[[12 -1  6  7 10]
 [34 39  9 10  7]]
->
[[12 -1]
 [34 39]]

[[-15 -15 -11   1 -10]
 [-15  29 -10 -32  -6]
 [-13 -21 -11   0  -8]
 [ 18  33  30   2  21]]
->
[[-15 -15]
 [-15  29]]

[[ 11 -11]
 [ 22  -2]
 [ 21   6]
 [ 31  -8]]
->
[[ 11 -11]
 [ 22  -2]]

[[ 29  20  14  22]
 [-11 -25 -25 -12]
 [-28  11  17 -16]
 [ -2 -11 -11   7]
 [-20 -32 -34  24]]
->
[[ 29  20]
 [-11 -25]]

[[  2   1   1   5   4]
 [-13 -11   3 -11   2]
 [ 13 -20 -34  22 -11]
 [  3  -1   2   8   7]
 [ -1  10  -7  27 -19]]
->
[[  2   1]
 [-13 -11]]

[[21 32 22]
 [23 18 19]
 [29 15 24]]
->
[[21 32]
 [23 18]]
---
[[-27   7  24  24 -22   9  26 -23 -24  25 -23   9]
 [-29 -26  26  26 -26 -34  27 -27 -26  23 -25 -34]
 [-39 -18  27  27 -34 -25  28 -35 -35  25 -34 -24]
 [ -5  29 -21 -21  -3  32 -21  -3  -3 -19  -4  32]
 [-20  31  18  18 -15  35  19 -15 -18  23 -18  34]
 [-25  33  35  36 -19  39  37 -19 -23  42 -23  40]
 [-26  26 -33 -33 -20  26 -35 -20 -23 -33 -22  27]
 [ 32 -28  23  23  25 -29  24  26  28  19  27 -29]]
->
[[ 32 -28  23  23  25 -29  24  26  28  19  27 -29]
 [-27   7  24  24 -22   9  26 -23 -24  25 -23   9]
 [-29 -26  26  26 -26 -34  27 -27 -26  23 -25 -34]
 [-39 -18  27  27 -34 -25  28 -35 -35  25 -34 -24]
 [ -5  29 -21 -21  -3  32 -21  -3  -3 -19  -4  32]
 [-20  31  18  18 -15  35  19 -15 -18  23 -18  34]
 [-25  33  35  36 -19  39  37 -19 -23  42 -23  40]
 [-26  26 -33 -33 -20  26 -35 -20 -23 -33 -22  27]]

[[  4  -4  -3  21 -31  25 -14   2  -3  11]
 [ 19 -14   1  -5   8 -15  10 -10  12 -14]
 [ -2  21 -30  25  -9  -2  -6  13 -14  13]
 [ 23 -12   2  -4  -3  21 -21  19 -13  -1]]
->
[[ 23 -12   2  -4  -3  21 -21  19 -13  -1]
 [  4  -4  -3  21 -31  25 -14   2  -3  11]
 [ 19 -14   1  -5   8 -15  10 -10  12 -14]
 [ -2  21 -30  25  -9  -2  -6  13 -14  13]]

[[-30 -17  22  20  19 -22 -32  23  23  20  37]
 [-18  19 -22 -21 -21  24 -20 -28 -28 -21  25]
 [-28   9  -9  -9  -8  12 -30  29  30  -9  33]
 [-21 -28  23  22  21 -33 -22 -22 -23  23  30]
 [  0  28 -24 -23 -22  35   1  24  24 -23  -7]
 [-26  21 -23 -22 -22  26 -26 -21 -22 -23  31]
 [ 31  -2   1   2   2  -3  33 -27 -27   2 -37]]
->
[[ 31  -2   1   2   2  -3  33 -27 -27   2 -37]
 [-30 -17  22  20  19 -22 -32  23  23  20  37]
 [-18  19 -22 -21 -21  24 -20 -28 -28 -21  25]
 [-28   9  -9  -9  -8  12 -30  29  30  -9  33]
 [-21 -28  23  22  21 -33 -22 -22 -23  23  30]
 [  0  28 -24 -23 -22  35   1  24  24 -23  -7]
 [-26  21 -23 -22 -22  26 -26 -21 -22 -23  31]]

[[ -5  13   6   6  -1  11  13  15   2  -2]
 [ 13 -24 -21  -8   8 -20 -14 -20  -8  15]
 [-19   3  12  13  -9  -2  -8  -6   5 -10]
 [-27   9  21  13 -15   4 -17 -15   7 -22]
 [ 15  -3 -12  -8   9   0   8   6  -6  12]
 [ 15  -6 -12  -8   8  -1   9   8  -4  12]
 [ 31 -25 -28 -20  15 -16 -12 -17 -13  21]
 [ -7  -6   3   2  -5  -6 -18 -21  -1  -5]]
->
[[ -7  -6   3   2  -5  -6 -18 -21  -1  -5]
 [ -5  13   6   6  -1  11  13  15   2  -2]
 [ 13 -24 -21  -8   8 -20 -14 -20  -8  15]
 [-19   3  12  13  -9  -2  -8  -6   5 -10]
 [-27   9  21  13 -15   4 -17 -15   7 -22]
 [ 15  -3 -12  -8   9   0   8   6  -6  12]
 [ 15  -6 -12  -8   8  -1   9   8  -4  12]
 [ 31 -25 -28 -20  15 -16 -12 -17 -13  21]]

[[  5   8 -28   0   1 -14  -4  33 -23   7  14  18]
 [-11  27  25 -23   1  28  -1 -17   0 -13 -15 -30]]
->
[[-11  27  25 -23   1  28  -1 -17   0 -13 -15 -30]
 [  5   8 -28   0   1 -14  -4  33 -23   7  14  18]]

[[ -7  12  -7  23 -19  15  22  11   9 -14   8  14  24]
 [ 12   2  -1   4  19  22 -15   0  -4   1  23  17  -4]
 [-14  -5 -16  -9  16   7 -20  25  18  13  -3 -12 -30]
 [ -4   9   6  16 -36 -12  36  -9  -3 -17 -10   3  36]
 [-13  -7  -7 -13   3 -12  -8  12  11  10 -17 -20 -20]
 [  3   0   4   0  -1  -2   1  -5  -4  -1   0   1   3]]
->
[[  3   0   4   0  -1  -2   1  -5  -4  -1   0   1   3]
 [ -7  12  -7  23 -19  15  22  11   9 -14   8  14  24]
 [ 12   2  -1   4  19  22 -15   0  -4   1  23  17  -4]
 [-14  -5 -16  -9  16   7 -20  25  18  13  -3 -12 -30]
 [ -4   9   6  16 -36 -12  36  -9  -3 -17 -10   3  36]
 [-13  -7  -7 -13   3 -12  -8  12  11  10 -17 -20 -20]]
---
[[ 24 -15  -2 -41  -2]
 [ 14  15  -8 -27 -26]
 [ 24   0  -2 -37 -20]]
->
[ -2 -27  -2]

[[  8  37]
 [-31  12]
 [-30  13]
 [ 29 -14]
 [-19 -25]]
->
[ 37 -31]

[[ 32  17  11  10  20]
 [ 14 -12 -19   3  24]]
->
[20  3]

[[ 29 -25  -5 -29 -15]
 [  0 -17 -40  10  12]]
->
[-15  10]

[[  2  -9]
 [ 26   6]
 [-20  -6]
 [-40 -11]]
->
[-9 26]

[[ 18 -11 -11 -11]
 [  2  -5   7  34]
 [  8  -6  -3  -1]]
->
[-11   7  -6]

[[-19 -30]
 [ -5 -34]
 [ 18 -41]
 [-23  23]
 [-21 -33]]
->
[-30  -5]

[[  4 -35   7   1]
 [  3  16  31  14]
 [  1 -23  38 -11]]
->
[  1  31 -23]
---
[[ 14   5 -20  24  25 -10  -8 -14]
 [ -5   0   2 -13 -13   7  -6   9]
 [  2  -3  -3  12  12 -10   5 -11]
 [-21 -25  12   5   1 -23  23 -19]
 [  1  -2  -4   9   8  -7   2  -8]
 [-26 -30  14   4  -1 -26  26 -22]]
->
[[-26 -30  14   4  -1 -26  26 -22]
 [-21 -25  12   5   1 -23  23 -19]
 [ -5   0   2 -13 -13   7  -6   9]
 [  2  -3  -3  12  12 -10   5 -11]
 [  1  -2  -4   9   8  -7   2  -8]
 [ 14   5 -20  24  25 -10  -8 -14]]

[[ 28 -21  -5  14  17 -24   5]
 [ -6 -29 -21   2  22 -10  17]
 [ 29 -37 -12  13  18 -21   0]
 [ 18   6   1  17   9 -30   8]
 [ 27 -35  -2   2  25 -19   3]
 [  5   0 -23  27  -5 -27   3]
 [  7 -31 -32  20   6 -18   3]
 [ 18 -13  -9  17  20 -21  18]]
->
[[ 18   6   1  17   9 -30   8]
 [ 27 -35  -2   2  25 -19   3]
 [ 28 -21  -5  14  17 -24   5]
 [ 18 -13  -9  17  20 -21  18]
 [ 29 -37 -12  13  18 -21   0]
 [ -6 -29 -21   2  22 -10  17]
 [  5   0 -23  27  -5 -27   3]
 [  7 -31 -32  20   6 -18   3]]

[[ 19  15  17  25   6  12  11  11]
 [-16 -16 -14 -29  -4  -9 -10 -10]
 [ 28  27  26  42  10  20  20  22]]
->
[[ 28  27  26  42  10  20  20  22]
 [ 19  15  17  25   6  12  11  11]
 [-16 -16 -14 -29  -4  -9 -10 -10]]

[[-12  -1  -6]
 [  1  -7  -4]
 [-35  -7 -33]
 [ 15  14  18]
 [-14   2   0]
 [-10  -3  -1]
 [-14 -24 -19]]
->
[[ 15  14  18]
 [-14   2   0]
 [-10  -3  -1]
 [  1  -7  -4]
 [-12  -1  -6]
 [-14 -24 -19]
 [-35  -7 -33]]

[[ 13 -21 -23  20 -11 -32  17   5 -13 -13  -7  25 -12]
 [ 16   7  -7  24  22 -15   9   7  -2   8   0   4 -12]
 [ 15 -29  -2  18 -13  -9  13  12 -24 -26 -12 -11   9]]
->
[[ 15 -29  -2  18 -13  -9  13  12 -24 -26 -12 -11   9]
 [ 16   7  -7  24  22 -15   9   7  -2   8   0   4 -12]
 [ 13 -21 -23  20 -11 -32  17   5 -13 -13  -7  25 -12]]

[[ -6  -7  -1   5  -6 -14  -5]
 [-20   0  -8 -11 -33 -20 -17]
 [ 13  10  33   6  -3 -32  -5]
 [ -6 -14   3 -25   6  13 -15]
 [ 10   4   1   8 -34  -8   5]
 [ 16   7  -3 -26  -6 -13   8]
 [-42  -9   0  -4  33  -9  15]
 [-25   2  -7 -17  -9  27 -17]]
->
[[ 13  10  33   6  -3 -32  -5]
 [ -6 -14   3 -25   6  13 -15]
 [ 10   4   1   8 -34  -8   5]
 [-42  -9   0  -4  33  -9  15]
 [ -6  -7  -1   5  -6 -14  -5]
 [ 16   7  -3 -26  -6 -13   8]
 [-25   2  -7 -17  -9  27 -17]
 [-20   0  -8 -11 -33 -20 -17]]

[[ 26   6  16  13 -11  13  18  22  18]
 [ -1   9  11   7  11   2 -18   6  19]
 [ 21  -1   2   2  28 -15  -8  14   8]
 [ 27  -2  14  14 -11  13  22  26  16]
 [  5 -17  -8   7   0  30  19 -18 -29]
 [-38  15  -1   3 -19 -24 -21  19   4]
 [-19   3  -9  -9   9   7 -13  -6   7]]
->
[[ 26   6  16  13 -11  13  18  22  18]
 [ 27  -2  14  14 -11  13  22  26  16]
 [ -1   9  11   7  11   2 -18   6  19]
 [ 21  -1   2   2  28 -15  -8  14   8]
 [-38  15  -1   3 -19 -24 -21  19   4]
 [  5 -17  -8   7   0  30  19 -18 -29]
 [-19   3  -9  -9   9   7 -13  -6   7]]
